Where one turn sends some rows of the set: a few examples, then the rows asked
k578: [  8  -8  -8  -9 -11  -5  -5   8   2   2  17  -9   9   1]
k466: [-12   5  -4  -4  15  10  -8   1  15 -15   7  -5  -8  -6]
k871: [  0 -20  -2   5   3   3 -11  12  12   9  -7 -15   0 -25]
k721: [  5  -8   3  11 -11   0 -16   6 -13 -18  -4  -7  -2  -3]
k897: [ -1  -4 -12 -15  -6  15  -4  -9   5 -13  12  -2   0   0]
k610: [ -9   6   8   4 -24  -2   3  -4  -9  -6 -11 -13  -1 -14]
k786: [  0  14  10   5  -4  17 -13   5 -20  -2   1 -10  -4 -11]
k310: [ -7   5  12   2  -4  -7  -9  -3  -1 -11   0 -16  -3  10]
k843: [ -8  -6  -4  14   9   1  -4   0   6   6 -22 -15  -8  -1]
k577: [  8  -1 -14   6  -8  13 -20   9   0  13   5  -6  -1 -24]
k278: [-10  -2  16 -12 -12  22   3  10   3   2   0  -8   0   5]
k569: [  5   4   9  10 -10  15  -7  16   0   2 -24  -1  -1 -15]
k623: [ -2  -1   2  -4  -1  10  -3   3  28  13   5 -17   4 -14]
k477: [-16  -9 -16  -1   8  18  -1   3   8   9 -12  -2  -8 -18]
k403: [ -5  29  -3   0  -9   5  -7   0  14   0  -5  -3   2 -13]
k548: [ -8  -4  14 -14 -13  13  -2  12   2   2  -3 -22   6   4]
k866: [ -8  -1  -2 -16 -14   9  -3   4 -14  -9 -19  -6   9  -1]
k116: [ 0 15 -2 -1  0  3 -7 -9  2  1 18  4 -9 -9]
k780: [ -6  -3 -20   0 -19  11  -7  -8   9   1  -9  -7  -3 -25]
k618: [  4  -5 -16   2 -12  15 -12  10   7   2 -14 -16   9 -26]
k726: [ 11  -1   7  -8   4  11 -16   4  10  -5 -12   6   1 -26]
k55: [-10 -15  -7   9 -13  -6  -2   8 -11 -11 -11  -6   6  -9]
k824: [  0  -2   2  -5   2  -8 -13  -2 -18   7 -11 -20  -2  -4]
k358: [ -2  -9  -4 -10 -10  20  -6  -8  16   4 -22  -3   1  -8]
k584: [-11  -3 -17  -8  -5   4  -6  -4   9   1  15 -17   5   2]
k24: [-10   6  -6  -7   2  16   0   1  24  14   3 -14   2  -9]
k806: [ -1   7   0   4  -9  15  -7  11  -1  -1 -32 -10   1 -13]
k425: [  8  -7  16  -6 -11  12 -10  14 -12  -5  -4   6   5  -7]
k557: [ -1   9  -6  -5  -7 -14 -10 -10   5  -4   7 -20   1 -11]
k907: [ -5  -4   9 -15   7   5 -13   8   4  -1  12 -21   3 -20]
k645: [  1  -1 -14   6 -12  23  -4  10   7   7  -8   5   2 -24]
k336: [ -6  -9  -4   9   4  17 -13   9 -16 -14  -1   2  -1  -9]
k826: [ -7   1  -9   8 -10   4  -6   4 -17 -12  -8   2  -5   5]
k906: [-21   1   0 -15  -4   2  10   1   5   6   6   0  -4 -14]
k147: [ -3  -6  12   0  -3   5  -2 -13  -8  -1  -6   7 -15  -9]
k712: [-9  9 12  4 -1  0 -6 -1 -4 -7  5 -4 -8 12]
k455: [ -8  -1  -3   2   2 -17   0  14  16   0   7 -10   1  -6]
k153: [ -1  -9   6  19  11   7  -7   2   8   4 -14  -7 -12  -4]
k529: [ 10  -8  -1  -3  -3  12 -13  14   6  23 -10  -5   7  -6]
k633: [ -3   8 -13 -12  -2  -4  -3   9   2  10 -21   0   8 -16]
k311: [-2 -9 -2 -1 -6  8 -7 -3 14  0 25 -5  0 -4]
k62: [  5  24   5   2  -8   2 -15   4  15  -2  -1  -9   5 -17]

k278 turns into k403
k477 turns into k866
k623 turns into k569
Now these:
k907 turns into k726
k311 turns into k645
k529 turns into k786
k336 turns into k897

